In the data rows, 128 means zero.
Each row belongs to one hidden group. Groups can overlap: rows of different groups may look alike. Groups are numbered from 0 in the order they first appear among the rows asked about.
Each row in order, then its group:
[155  82 180 131 129 102 157 166] 0
[130 148 122 107 137 116 115 135] 1
[136 122 108 158  99 140 110  91] 2
[143 134 101 173 103 139 108 100] 2
[136 164 127 115 133 118 113 156] 1
[ 93 122 112 155 158 125 189 121] 3
[118 131 121 114 122 170 130 104] 4
[114 132 109 131 131 152 135 104] 3
[162 110 160 150  69 157  96 124] 0
[137 121 140 100 109 137 123 113] 4
[126 129 132 114 128 145 124 118] 4
[122 112 122 123 123 157 125 101] 4
[133 128 145 118 144  97 119 160] 5
[146 142  95 191  76 144  92 102] 2
[117 121 118 122 125 158 123 101] 4
[107 143 110 135 137 167 140 114] 3
[153  84 165 130 115 120 115 137] 0
[123 112 134 131 127 150 149 119] 4
[155 114 163 108 105 128 114 134] 0
[137 173 124  98 144  89 132 161] 1
[137  97 150 123 132 105 116 139] 5
[127 109 127 122 122 134 113 106] 4
[133 146 126 106 145  96 115 144] 5
[159  88 163 134 106 127 106 133] 0
[ 59 132  80 179 165 168 222 101] 3
[148 107 139 137 109 116 101 120] 0
[146 140 127 139 118 115 104 149] 1
[121 155 152  97 151  93 127 168] 5
[147 173 132 128 125 117 107 176] 1
[133 158 126  97 150  94 116 155] 5
[143 135 101 168 103 130 105 103] 2
[131 135 147 103 151  86 143 163] 5
[ 73 130  93 153 161 149 181 107] 3
[ 60 145  81 158 164 175 195 102] 3
[ 87 125  92 150 140 155 155  93] 3
[137 129 153 107 146  97 120 168] 5
[141 116 136 119 106 148 110 109] 4
[148  80 161 135 115 112 121 135] 0
[136 126 147 115 143  96 117 161] 5
[138 161 123 116 134 109 111 156] 1
[154  98 162 120 109 122 117 134] 0
[ 93 122 104 128 154 138 152 102] 3
[135 172 125  91 148  83 138 161] 5
[128 128 128 102 121 132 127 115] 4
[103 131 100 127 124 152 132  96] 3
